In the rows, zero is written as 128.
The same turns and mirrors carry the whole set onto itself and the rows of a family onto each other. Which other rows belong to the same family as each row named below? List them in the order they appear above.
These 32 rows form 4 families of 8 rows each.
sona: [133 144 153 151 115 131 149 135]
Fibel: [170 106 111 142 104 150 154 120]
rugal: [145 130 152 151  96 148 158 135]
kazu: [156 146 133  98  86 120 163 126]
vesim: [141 114 121  75 132 121 136 147]
nok: [174 157 123 104 103 135 132 137]
tudu: [152 132 135 157 101 155 165 139]
Sez: [129 141 145 130 125 112 148 169]
fifut: [153 133 116 122  96 145 109 152]
guri: [138 142 151 112 131 120 156 171]
kige: [161 101 121  79 128 122 155 144]
gemen: [160 100 103  83 119 145 154 151]
sodu: [126  98 122 133 135 162 156 163]
koleb: [167 146 139  98  89 144 150 126]
Kap: [120  89 131 130 130 142 169 149]
Geni: [126  97 116 136 144 132 152 160]
Lag: [165 103 109 104 108 166 154 116]
mudo: [137  98 120 133 145 157 139 158]
taku: [131 142 133 155 104 156 148 142]
Mak: [126 139 143 107 105 114 151 171]
turun: [148 113 100  82 138 129 144 150]
getiz: [166 106 110 127 128 163 153 114]
ruk: [157 118 121 124 100 138 113 168]
nur: [122 137 144  89 129 127 148 165]
lezi: [157 107 139 125 118 149 113 164]
dimak: [146 110 126 113 108 141 103 145]
dogi: [146 134 129 118 126 137 200 141]
gibap: [168 145 131 100  97 115 147 123]
tusi: [136 125 133 107 133 141 190 118]
vid: [155 100 103 121 101 157 147 113]
vaz: [138 139 117 108 114 127 189 121]
tama: [143 110 137 111 138 132 193 134]

The rest of the family of fifut: kazu, vesim, tudu, Sez, Lag, mudo, tama
The rest of the family of gemen: sona, Fibel, nok, Kap, nur, lezi, vaz
The rest of the family of Geni: kige, koleb, taku, Mak, getiz, dimak, dogi

